Where one turn sends some rows of the set: a few examples, then the rows asked:
K89: [  8  -2  -2 -55 -24 -39  16   8 -36   6  -1 -26  14 -14  32  38  -5  58
  49   8   9  14   2   7 -11  34  -4  -3  -9   2   2 -12 -43  23  28  32
  33  26 -18 -12   1  14  31  34 -10  26 -25   3  -5  20  14 -16  22 -20
  19  13  37  33  18  38]
K284: [ 24 -11 -18 -44 -18 -18  -6  21  -7  40  12 -19 -24  12   9  14 -10   9
   3 -20  24 -10  14  12   1  -7 -18  16 -22  11 -22   5 -10  25 -42  40
  16  13 -23 -15  20  34  18  38   5 -58 -14   2   8  14  13   6 -22   7
  22  18  24  39  42  29]
K945: [-13  28  27 -18 -20  13 -34   1  16 -11  15 -22   9  14  46  20 -62  19
   3  17  25  -7  15  25  22  17 -27  49 -36  30   4  -1   5   7  42  14
  10  14  26  -4 -10   2  21  16 -22  19 -23  37 -24  32  27  16  -9  13
 -18  22 -21  16  12  20]
K856: [ 25  25   8 -11   5   2  13   8   2  -7  -4  34   5 -35  55 -23  13  -3
  45  11 -19  19   7  26  16   9 -23   2  13  16 -10  15 -44  37  39  42
   4  -6 -12 -20  -8 -18  13  46  17 -29  18   2 -20   0 -17  -2 -35  14
   4  39  14   0  -1 -27]
K15: [ 15   0  -2 -62 -37 -29  -4   5 -48  11   9 -15  -7  -2  24  16  11  71
  44   9  10  -1   7   6   3  31  -6  -2 -12   2  -7  -5 -55   8  28  34
  21  27 -29 -11  16   6  32  24 -20  32 -23  13  -5  13  22 -13  10 -17
   9  16  37  27  39  37]
K940: [ 19  -3 -13 -43  -4 -30  -4  15 -12  38  -5 -13  -1  15   0  15 -16  14
  21 -13  34  -7  20  21   2  -9 -11   8 -36  12  10  11  -4  10 -29  16
  25   4 -15 -24  16  27  16  41   3 -58 -21   3  10  10  17  -3 -34  -3
  33  36  31  35  27  52]
K203: [ 25  -6  -4   3 -18  49  14   4   0  16  -2   1  30   5  36  -1 -15  30
 -26  25 -18  21   5  13 -12  44 -20 -23 -36  52 -31 -21 -25  38 -21  24
 -39  19 -24  -8 -12  16 -19   7   5   8 -16  41   7  42  32 -31  14  10
  -1  16  27   6  16  -2]
K352: [ 27  28 -11  -9 -17 -19 -16  -7 -13   4  26 -20   4  15  35  -2  19  32
  45 -39  -8  27  52  35  -1  82 -32 -29   2  -4 -13  15 -15  18  36  -6
 -10  23  -6  -6 -17 -32  21   2 -14  23 -27  23  -5  42   0 -28   2   2
  -5  31   6  -6  11 -18]
K394: [  1  27 -10   7 -31  12  15  -7 -11  -1  63  -5  25  25  37   6  -3  38
   1  -8  -1  23  24   0  39  13 -46   6 -38  33 -14 -16 -35  44 -12   5
  -6  23 -36 -34 -24 -19  59  17  -9  -8 -21 -32 -18  -1  20  12 -26 -26
  37  62  30  44 -16  12]
K533: [ 14  17   2 -29 -22 -14 -47 -22  -6  22  49   7  -9  16  33  -8  13 -24
   8 -24 -12   9  28  58  19   4  -1 -20 -22  16  -6 -15  22  15  -2   0
 -15  21 -48 -10  13  -2 -15   6  24 -45  -1   2  18   1  12 -25 -21  42
  -6  17  22  14 -17  23]
K891: [ 10  17  11 -19 -13   4   6  11  -5  -6 -15  19  -1 -12  68 -19  15  -4
  23   7 -16  20   6  45  22   5 -29   1   8   6 -11   8 -38  41  39  31
  22  -5  -6 -23  -8 -26   2  29  33 -45  17  -2 -32 -21  -4  -9 -40  24
  24  41  15   3  -6 -21]
K501: [ 23  17  11 -53 -25 -45   7   3 -31   7   6 -28  11  14  27  33   1  63
  38   9  21  -8   7  17  -5  39  -4  -6   1   7  14 -17 -37   6  27  28
  19  32  -8 -26  15   3  30  20 -11  40 -25   5   6  18  11 -14  31 -22
  21  25  28  25  23  33]
K964: [ -6  30  15  -3 -13  29 -59   2   0  -4   2 -27  16  16  53   9 -55  33
   8   7  18   9  -8  12  36   3 -39  24 -48   2 -14   8  -7  24  28  29
   2  24  15 -14  -8   3  28  37  -7  18 -53  26 -26  30  20  12  -7   5
 -25  14 -12  14  -5  15]
K517: [ 15  -4  -9 -31  -6 -16  -4  22 -11  34   2 -14   0  17  18  19  -6   6
   1 -19  36  -2  18  19   1  -7 -25  15 -30  12  -6 -10 -15  27 -45  21
  40  14 -18 -16  18  34   4  47  12 -65 -20  13  12   6  26  -9 -34   6
  21  17  15  37  19  44]
K113: [  5  31   0 -35 -13  -4 -45 -12   3  22  44  -9 -27  21  18  -4  11  -9
 -10 -38 -14  18  11  75  29  11  -8  -6 -27   2 -15 -16  15  19 -12  11
 -22  47 -46  -7  12   2 -11   0   5 -34  -8   6  -7  -1   2 -23 -13  37
  -8  18  16  10 -15  14]
K307: [ 12  26  12 -19   7  29   3   9 -21  14 -20  28  -4  -9  33 -27   3   0
  50  18 -15  18 -13  38  20  23 -41   2   1  18 -20  11 -49  39  29  40
  19   7 -32 -19 -26 -11   3  30  22 -30  -1   9 -36  -5   2   7 -37  19
  20  37  43  -3 -10 -11]
K864: [ -7   6 -11   9 -52 -10  17 -11  14 -17  47  -2  31   7  37  11   1  38
  -5 -13   5   6  47   2  36  -6 -16   2 -40  31  10   2 -18  35 -12   7
  -3   0 -37 -29 -21   5  56  13 -17 -10 -22 -18 -40  -3  22 -13 -36 -20
  35  59  10  46 -12  24]
K976: [-11  33  39   3  10   3 -36  -4  -5  -3  12 -12  12  19  50  16 -62  18
  -5  -3  39   7  11  19  30  -9 -25  40 -31  21 -10  10  -7  19  32  33
   2   9  33  -8   1  15  15  39 -21  21 -23  32 -11  27  33  -7 -13   3
  -7  11 -13  14   1  12]
K738: [ 28  32 -21 -12 -25 -18 -18  -9  -6  19  25 -20  15  34  22 -17  22   5
  29 -40  -8  22  46  41   4  72 -21 -23  -2  -3  -7  14 -10   4  45   3
  -3  20  -8   0 -16 -23  24   5   5  24 -27  30   2  36   1 -30  15  23
 -18  24  -1  -9  24 -12]
K376: [  5  13   8  -1 -33  10  22 -15   3 -23  62  -3  20  23  38   7  18  38
   6   5   6  -2  37  10  42  11 -16   9 -42  21  10 -11 -35  12  -2 -10
 -16  22 -20 -32 -28  -1  70  16 -16 -29 -10 -20 -28  16  16  -4 -43 -23
  42  52   7  34 -11  21]
K309: [ 21  33 -11 -20 -17  -7 -17   5 -13  25  42 -14   6  24  13 -16   4  29
  30 -49 -16  23  49  40  -2  61 -29 -15 -12 -19 -24   9 -23   8  49   3
  -7  28 -17   2  -5 -36  21  -9 -21  25 -20  22   3  35   8 -32  -1  -9
 -10  31   8 -12  24 -14]
K983: [-18  21  43 -14 -14   6 -49   6  -1 -14 -10 -20   8  15  69  23 -49  33
   9   7  37   1  12  22  14   2 -26  23 -33  18  -8  11  -5  17  40  27
   2   7  34 -13   0   2  19  17 -16  18 -34  41 -26  23  46 -16  -9   2
   9  19 -23  15   6  13]
K992: [ 13  -2  -3  -4  -6  13  42  -5  -6   6  -5   7  43  -6  40   2  10  38
 -42  14  -7  40  -7  30  -2  45  -7  -4 -33  58 -15  -5 -30  40  -7  16
 -41  17  -6   3  -7  24  -5  31   5  11  -3  45  10  19  22 -31  21  18
  -1  16  17  -3  23   4]
K609: [  5  38   6 -26 -15   0 -47 -16  -7  14  49  -1 -10  17  25  -1  10 -25
   5 -24  -3  17  33  53  39  23 -10  -7 -24   4   2 -10  23  41 -10   4
 -18  32 -46  -9   9  -6 -25  -5  10 -31  -9  16   4   1  13 -33 -22  45
 -14  27  10  16 -23  11]
K913: [ 15 -19   2 -11 -22  18  32  -2   7  -4  -3  -1  28  24  26  -6   9  30
 -36  28   2  19   6  32 -14  46 -20  -5 -40  52 -30 -26 -41  30   1   4
 -38  -4   0  -6  -3  16 -14   7  10   7   7  45  10  37  16 -33   7  38
  -3   9  15  -1   8   9]
K317: [  9  -6   1  -1 -25  13  42  10  -2  10  -1   4  40   3  36  -3  -5  26
 -41  10 -15  18  11  38 -11  57 -14  -9 -28  47  -7  -3 -29  49  -4   7
 -38  -1 -15   2  -6  18 -11   6   8  23  -7  55  -4  16  24 -46  11  30
  17  29  14   0  10  -1]
K572: [ -9  31 -10  14 -23  -5  14 -35   1 -12  54  17  16  12  36  -4  19  33
   4  -5  11  22  45   2  52  -3 -12   7 -44  49   6  -8 -20  28 -11   6
  -9  12 -32 -27 -11  -9  51  15 -30 -12 -19  -9 -34   7  19 -13 -35 -29
  26  59  13  40 -17  11]
K382: [ 14  13   6 -17 -17  11  33   4   2   2  -7  19   2 -13  35 -11   5   4
  48  24 -27   3   7  30  21   3 -25  13   4  12 -13  24 -47  27  49  28
  18   5 -11  -3 -21 -19   2  23  22 -54  27  10 -18 -11  -7   3 -24  33
  10  43  33  -4 -16  -5]

K307 -> K203
K382 -> K913
K572 -> K856
And these:
K517 -> K609
K501 -> K940
K983 -> K864
K15 -> K284

